[[-6.32 -6.63 -2.90  2.54  6.66]
 [-2.20  5.21 -1.93 -3.40  4.92]
 [ 6.21 -6.36  3.14  2.14 -6.01]] --> -6.63

[[-3.81 -1.26  4.05 -4.04 -3.21]
 [ 3.75  3.72 -3.32  4.39  0.15]
 [ 4.13  6.77 -4.87  6.74 -0.12]] --> -1.26

[[ 2.71 -3.50  3.32  3.55  2.71]
 [ 2.87 -3.68  3.30  2.79  1.71]
 [ 3.46  1.98 -1.97  5.01  0.23]] --> -3.50

[[ 4.77  4.76 -4.25 -3.05  0.54]
 [-6.68  0.86 -0.05 -0.53 -1.37]
 [-2.54  5.85 -0.77  6.51  2.88]] --> 4.76

[[-2.60  3.08 -0.22  0.52  3.00]
 [-1.37 -2.36  5.44  0.10 -0.87]
 [ 4.31 -5.17  3.31  1.90  0.74]] --> 3.08

[[-2.15  3.73 -4.20  3.89  4.99  2.30]
 [ 5.01  0.18  3.67 -5.67 -0.37 -1.78]
 [-4.55  5.32 -4.52 -5.48 -4.03 -2.31]] --> 3.73

[[-2.28 -2.77 -0.42  4.35  0.97  0.25  4.90]
 [-3.04 -1.92 -0.67  4.62  1.47 -0.36  5.45]
 [ 2.15  0.77  0.81 -3.86 -0.74 -0.75 -5.03]] --> -2.77

[[ 5.44 -0.08 -3.57 -1.45 -1.49 -0.65]
 [ 1.64  6.13 -0.69 -3.44 -0.84  1.26]
 [ 3.94 -0.70 -4.59 -1.13  1.34 -0.08]] --> -0.08
---
179,1,107,189,99,31,117
149,203,200,139,90,142,89
ans = 117, 149

4,0,5,4
8,3,8,7
ans = 4, 8

706,564,551,690,530,91,914 ans = 914, 706

151,172,175,200,167,137,170
170,182,175,158,133,117,168
141,104,175,190,140,60,142
ans = 170, 141

8,14,52,225,11 ans = 11, 8

249,350,343,786,512,408 ans = 408, 249
---
[[-0.46, -1.33, -1.11, 0.83, -0.49, -1.13, -0.39], [-1.88, 0.39, 5.20, 1.71, 0.17, -0.29, -3.02]] yields -0.29
[[0.46, -0.73, 1.72, -0.11, 0.17, -6.37, 6.73], [-2.02, 0.02, -1.19, 0.79, 0.02, -2.52, -3.32]] yields -2.52
[[-0.88, 1.99, -0.51, -2.75, 1.76, -1.61], [-3.17, 0.00, -4.87, 1.15, 4.61, -3.74]] yields 4.61
[[2.79, -4.18, -1.39, 0.64, -6.82, -0.52], [2.90, -4.64, 0.24, -0.14, -6.34, -0.29]] yields -6.34
[[-2.76, -2.22, -2.42, -3.88], [-1.03, 2.48, 1.72, 6.61]] yields 1.72
[[1.61, 0.62, -4.45, -3.49, 0.17], [0.79, 1.49, -6.49, 3.00, -0.85]] yields 3.00
[[-1.21, 0.67, -2.42, 4.79], [-2.44, 0.73, -3.09, -5.09]] yields -3.09
[[-1.82, -3.15, -6.36, 0.48, -2.19, -4.15, 2.34], [-1.43, 4.18, -0.71, 2.85, 2.07, 3.72, 3.25]] yields 3.72
---
[[ 1.82  0.46 -0.71  2.71  2.83]
 [-4.02 -3.84  6.36  0.96  2.64]] gives 6.36, 2.83

[ 3.10  0.09 -6.02  2.60  0.55 -2.82  0.66] gives 3.10, 2.60

[ 2.07 -4.22  3.97 -4.93  4.56 -1.38] gives 4.56, 3.97

[-2.82  4.59  0.75 -4.15 -0.16  5.82] gives 5.82, 4.59

[-5.93 -1.23  2.23 -0.76 -3.74  3.74] gives 3.74, 2.23

[-4.99 -3.52 -3.37 -4.69] gives -3.37, -3.52

[[-4.38 -2.10 -1.66 -0.34 -3.34]
 [-4.01  0.73  0.42 -0.55 -4.81]
 [ 6.23  4.71  2.14  1.05  2.62]] gives 6.23, 4.71

[ 1.23  1.66  1.14  0.66 -5.40 -0.20] gives 1.66, 1.23

[[-5.82 -1.91 -4.13 -0.88]
 [ 6.34  1.10  2.50  1.84]
 [-3.10  1.94 -2.25  2.00]] gives 6.34, 2.50
---
[ 491 -116 -911  627  868] ⇒ 868, -911

[3 5 0 7 3 3] ⇒ 7, 0

[7 3 6 2 1] ⇒ 7, 1

[[-36  -4 -40   8]
 [  8   3  26  35]] ⇒ 35, -40

[231 171 201 167 119 250  22] ⇒ 250, 22

[710 916 389 872 153] ⇒ 916, 153
---
[4.65, -5.47, -2.60, -1.28, -3.66, -3.27]
-5.47
[1.92, 4.73, -3.97, 0.07, 1.97, -5.50]
4.73
[3.22, 1.94, 6.35, 0.62, 4.78, -4.12]
1.94
[-4.51, 3.22, -4.12, 1.65, 5.40, 2.67]
3.22
[5.84, 6.75, -4.74, -1.89, -4.00, -3.37]
6.75
[-5.23, 1.88, -1.71, 2.95, -3.35, 1.97]
1.88
[-2.04, 0.94, 5.35, 4.12, -1.41, -2.89]
0.94
[0.68, 1.54, -0.55, 1.43, -3.21, 6.37]
1.54
